In each game, the first row plays the second. By how much does the first row win? 10 means about a draw, 20 a big win and 0 a big loss. Wins can go round in a circle. Each row has two weighted sums of its numbers, A and B, taken from their middle values. A row wins by its A times the other's B, less its B times the other's A.
[ -1 -47 -51  14  23 -12 -15 -44  -1 -41  41  12]
[ 13 -23  26 -46 -22 -24 -62 -61 -25 -46 -44  20] ~ 9
[-22 -19  11   4 -32  43 -31   1  44 -15 -22 -38]
[-23   6 -39  24  40 -18 -35 -71  -2 -89  38  -8] ~ 12
[ 12  19  27   5  11 -29  -6 -48  12  24  17  32]
[ 27   1  28   9 -12 -26 -24  -1  29  23   2  36] ~ 9
[-16  10 -29  16  16  18  27  89  46  -1  18   4]
[-18  -4 -23  46  21  -2  42   2  12   4 -16  16] ~ 15
[ 32 -40  38 -14 -15 -52 -41 -74  22  -1  -8  21]
[-14 -16 -15  14   0 -14   9  32 -37  34 -54  36] ~ 6
[ 22  -7  66 -42 -31  12 -35   1   3 -21 -56  16]
[ -1   6  26 -30 -34  22  -2  -6  24 -11 -45 -54] ~ 10
[ 12  20  16 -23 -67  25 -31  42 -12  -6 -28 -18]
[  5  14  28 -26 -29  35 -13 -19  -7  14 -16 -53] ~ 6
[-22  17 -48  23  22  42  23   9  13 -13  68 -29]
[-69  -7  43  55   8  63  13  32 -10  -4 -46  -5] ~ 7
[-47  19 -30  24  30  68  48  69  13  20  32 -70]
[-68   8 -29  79  76  48  67  57  62  -5   9 -28] ~ 10
[ -9  30  35   3   5  33  57  75  44  56 -39 -60]
[  5  -5  18  36  47 -13  17  -3  51  29  31  15] ~ 8
[-75  20  -2  90  61 117  97  60  67  17 -56 -92]
[ 34 -13  23  11  10 -34 -41 -57  42  -6  41   9] ~ 14
[-42 -32  18  15  13 -12  26  -6   9  31 -23 -55]
[-15  -2   6  -7  -2  -1 -56 -21 -64  16 -10  41] ~ 15
[-23  -6 -14  19   7  38  24  23  18 -11  -9 -18]
[  2   8  62 -11 -27  32 -37 -57  27  16  20  23] ~ 14
[ 57  27  55 -35 -39 -40   8  -3 -31  35  12   9]
[ -1 -11 -12 -17 -15  26  24   2   1   6   1 -29] ~ 11
[ 61 -19 -30 -72 -62 -32 -34 -12 -36 -24  11  40]
[ 17  14  30 -90 -79  38 -53  32 -43 -25 -72 -66] ~ 1
[-32 -38 -42  -7  27   4  25  66  -2 -13 -42 -19]
[-30 -60 -45  -5   9  -2   0  -8 -37 -25   3   2] ~ 13
[ 26  -1  24 -35 -26   3 -15 -21   4 -52   4 -17]
[-49  -4 -40   4  22  71   4   2 -42 -20  -1 -50] ~ 9
[  5  15 -42 -44 -41  19 -18  67  25   3   4 -45]
[ 13  21  42  -3 -24  19 -11 -14  23 -12  12 -30] ~ 7
[ -9   4 -22 -31 -36   4  -9   2 -55   1   8 -16]
[-54  -1 -16  65  47  48  48  53  36  20  27 -26] ~ 7
[-11 -39 -22  37  43 -31   1   5 -16 -13  44  12]
[-46 -17 -95  45  83   8  52   5  -7 -22  69   7] ~ 10
[-50 -12 -30 -40 -26  15  -4  18 -38 -63 -20 -40]
[ 49  12  24  -3  -6 -33 -22 -48   8   0  36  17] ~ 9
[-14 -33 -58 -29   6  31  19  78 -17   1   7 -48]
[  9 -26  -4  -8  -6  12   8  32 -19 -21 -34 -57] ~ 12
[ 20 -10  16 -19 -33  17   7  71   1  32 -44 -13]
[-42 -22 -33  36  -2  37  44  24 -19   0   1 -16] ~ 10
[-23  -1 -42   8  22  34  27  34 -22  12 -35  -1]
[ 34  19  35  19   5 -22   2 -18   4  -8  43   2] ~ 8
[ 44  34  55 -25 -49   6 -38  27  24  22 -62 -12]
[ -1  -5   7  31  23 -49  13 -40  24 -13  64  43] ~ 10
[-42  -8 -21  -1  29  39  51  12  -6  22   1 -33]
[-13  23 -22   5 -28   1  29  62  38  20 -12  -2] ~ 11
[  2 -19  23 -12  -6   7  -9 -41  33  -3  -1 -76]
[ 62  26  12 -40 -21 -45 -32 -78  11 -28  25 -19] ~ 10
[-35  -1 -41  84  89  43  82   7   8   0  51 -35]
[-51  21 -24  52  33  -1  35  31   7   2 -41  -2] ~ 10
[ 54  -5 -22  -1   4 -20   1  -4  12  -9  -2  -9]
[-32   1  15  48  83   4  39 -15  17  16  42 -17] ~ 13
[ 10  -7  87   6   8  23 -18 -11 108 -23 -24 -37]
[ 42 -17  10  15  13 -53  -8 -22   5  17  15  65] ~ 8
[  1  19  -5  37  38  40  34  10  86 -11  56 -72]
[ 20   3   8 -49 -73 -25 -59  -9 -37 -10  -2  19] ~ 11
[-35  35   6  25  11  94  54  62  -8  27 -34 -32]
[-12 -14  -1 -32 -55  13   0  39 -10  -4 -91 -27] ~ 14
[-22  14 -30  52  52  35  28  22  11 -27  35  14]
[ 42  25 -12  18  30 -12  52 -13  74  38  21 -42] ~ 11
[-34  13 -74  58  50  62  77  60   9   3  57 -41]
[ -8   2  30  41  42 -33  25 -69  58  37  73  25] ~ 3
[ 20 -16  53   2 -29 -39 -10 -17  44  49 -17 -14]
[ -7   2  54 -49 -26 -64 -64 -66 -37 -11  -9  29] ~ 16
[-45  15  45  35  31  35   8 -53  87 -43   8 -62]
[-18 -23  17  -1   2 -15 -25  21 -11 -34 -19 -25] ~ 15
[ 37 -39   4 -10  11 -70 -18   3  -1  12  56  54]
[ 34 -26  11 -10  -6 -29  41  47  43 -22 -12 -25] ~ 7
[ 44 -60 -14 -98 -75 -65 -87 -46 -83 -33 -68  46]
[-32  14 -32  47  57  45  68  68  49  52  73 -18] ~ 10
[ 53  33  60 -50 -49 -26 -72 -25  22 -12 -32 -29]
[ 16  -8  37 -33 -41   8  14 -20  -9   7 -20  -8] ~ 10
[ 56  25  -7  15  11 -87 -24 -26 -23  18  -9  56]
[ 30  -6  24 -49 -66 -19 -29  -8 -16   5 -95 -22] ~ 12
[-39 -52 -53  26  62  -2  60   9 -35   3   5 -21]
[-31   0 -23  14  16  42  14  10  19 -35  14   3] ~ 9
[ -7 -21  12  40  50  15  37   2  46 -13  -7 -19]
[ 21 -31 -14 -37  -3 -32 -42 -34   3 -57  -4  -5] ~ 9
[ 16  12  -5 -17 -35 -23   9  -3  -2  11 -28 -26]
[ 35  -9   2 -32 -24  -9 -41 -42   4 -30 -11 -50] ~ 11
[ -3 -27  -5  21  26  16  16  22   3   2  15  58]
[-12  -3 -51  61  44  -3  31  23  31 -18  26  42] ~ 7
[ 67 -28  21 -76 -75 -18 -70 -36 -64 -35 -58 -42]
[ 15  -9  19 -25 -23 -59 -53 -49 -22 -10  -4  29] ~ 11
[ 26  37  17   6 -12  -4   9   3  35  24  10  -9]
[-22  -8 -48  56  61  11  42  -1  52 -27  71 -12] ~ 10
[ 44  -1  54 -53 -63 -56 -54  -7 -46   5 -23  43]
[ -1  -3   6 -11 -20  21 -17  42  23  15  61 -23] ~ 9
[-42 -18 -33  58  62   5  49 -23   7 -14  28 -23]
[19 52 13 25 18 -7 48  7 -3 45 18 23] ~ 12
[ 20 -40  36 -65 -26 -34 -77 -78   7 -24 -33  16]
[ 17 -13  30 -30 -30   1 -25 -16 -11  29 -49 -25] ~ 12
[-23 -21  22  56  69 -25   6 -42  28 -27  59  58]
[-39  -5  25  21  22  61  28  69  50  13 -40 -60] ~ 10
[ 45  19  47 -22   7 -26   6 -43  33   7   6 -14]
[-15  -7 -37 -43 -41  28 -21  -1 -19 -16   9   7] ~ 9
[-44 -33   6  14  38  32  22   0  42   0  15 -79]
[-14   3  33   3 -20  36  -4  19  11 -19 -22 -97] ~ 17
[ 26  36  31 -17 -33  -5 -43 -23  33 -24 -33  -9]
[-18 -28  15 -14 -22  42  14  12 -40  18 -29 -32] ~ 10
[-10   8 -24   5 -17  51  25  51  -6  44  -6 -18]
[-18  42 -29  45  44  46  61  -6  15 -19  61 -33] ~ 9
[ 39 -16   4  11  25 -45  13 -61   6 -31  61  19]
[ -1 -31 -27  -1   9  19   7  27 -10 -27   1  34] ~ 6
[ 27  -1  -8  36  32 -25   6 -10  43  11  44  43]
[ 20  11 -23 -37 -73  58 -20  86  11 -22 -37  -9] ~ 2
[ 29 -35 -34 -22  -1 -84 -16 -41 -43   6 -20  81]
[  4  65   3  19  25 -16  22  25  43  13  46   9] ~ 7
[-25  32  -5  91  71  11  21  -9  61  -4  39  17]
[ -5  -5   8 -25 -17   4 -26 -41  11  21  30  33] ~ 9
[-70 -24 -17  22  18  90  61  74   2  -4 -45 -80]
[-16  -7   6  21  13 -33 -20 -58  12 -13 -33  34] ~ 12
[  9 -40  33 -55 -47 -10 -64 -53  12 -33  16  -7]
[-20 -11  -7  23  39   2  -3 -43  32 -44  52 -15] ~ 11
[-65 -24 -92  43  36  50  75  68  -6 -11  24  -7]
[-28  36 -89   7  11  26  -9 -18 -60  -7  36  25] ~ 5
[-48 -24 -31  82  87 -15  43  22  19   8  36  25]
[  36   15   84   20   13 -124  -28 -105   -1   10   39   50] ~ 12
[-28  39   2  39  40  31  29 -36 -15  18  -4  22]
[  0  25  -6 -23 -29  25  -4  85   0  47   1  -7] ~ 13
[-39 -19  49  12   0  14  28  -2  74  27 -52 -74]
[ 15  31  15  -3 -31 -38 -27 -38 -89  32 -28  51] ~ 17
[-54 -11 -33 -16  15  19  27 -21 -36  12  41 -32]
[ 22  18  10  -2   6  13  27 -35  12  15   1 -47] ~ 9
[-17 -33  -1  37  47 -45 -18 -44  24 -26  55  27]
[ 24  55 -32  54  20 -27  38  15   0  30  38  12] ~ 19
[ -8 -29   5 -17 -37   8 -22  26 -77  -4 -44  59]
[-16 -54 -31  12  28  -7  16  -5  10 -47 -11 -52] ~ 12
[-28  -2 -65  86  92   0  19 -23  14 -22 101  15]
[ 53  16  56 -66 -47  -2 -27 -10 -38  -5  15  36] ~ 12
[ 10   8   6  43  30  -9 -21 -64 -12 -10  26  20]
[-34   9  -5  31  18  62  28  89  47  12   8  -1] ~ 11
[  8  71  23  20   1   4  -5   1  18 -34   4  -5]
[ 36  52  78  12   2 -43 -21 -64  29  -5 -12  56] ~ 10
[ 24  -1 -37 -36  -6  25  36  53 -67  15  33  43]
[ 56   9  35  -6 -10 -99 -23 -50  43 -13   1  21] ~ 14
[-11 -19  38   4  -7 -30 -20 -27  32   7 -11  59]
[ -8  26  -6 -21 -12 -29   5  -9 -25  25 -70  21] ~ 7
[-10  33 -11  19  28  18  37  15 -25  22 -22  24]
[-15   1 -25  46  50   6  22   0  23  -7  50 -23] ~ 8
[ 53   5 -35 -58 -27 -39 -12 -12 -24  16  36  16]
[ 43   6  52  18  34   9  19 -31  20  53  13 -48] ~ 8
[-40  28   7   1   5   1   3  36  -2  -7 -15 -28]
[-23  14  -8  22  11   8  19  26 -36  56 -39  -5] ~ 9
[-15 -15  -2  13  51  32  18 -71  28  13  58 -30]
[ 28  32  -2  -5  19 -37  -5 -15   4  -9   5  47] ~ 6
[ -7   9  -8 -67 -32  -7 -45 -10   9 -88 -33 -19]
[-33   8 -37  55  84  33  22 -11  14 -17  78  -2] ~ 9
[ 51  16  -9 -20   3 -39  -5 -26   4   1  56  26]
[-33 -18 -41  -6  -3  15  -3  36 -31 -24 -23  12] ~ 10
[ 34  11  51 -18 -15 -65 -39 -63  46 -10   5  72]
[-28 -29 -52  67  44  33  59 -29  14  38  41 -69] ~ 17
[-12  -2 -50  12  17  -8  41  34 -28  11   6  20]
[-10  13  79   3 -25  23 -26  27 -12  49 -60   0] ~ 7
[-34  12   2  92  65  10  73  -4  57  21  22  -8]
[-12 -30 -15 -92 -41 -13 -48 -50 -34 -36 -25 -65] ~ 12
[-42  -1 -32  18   8   8  13 -35 -27 -10  84 -18]
[-14 -27 -24 -22   4  30  -1  48 -29  27  20 -25] ~ 14
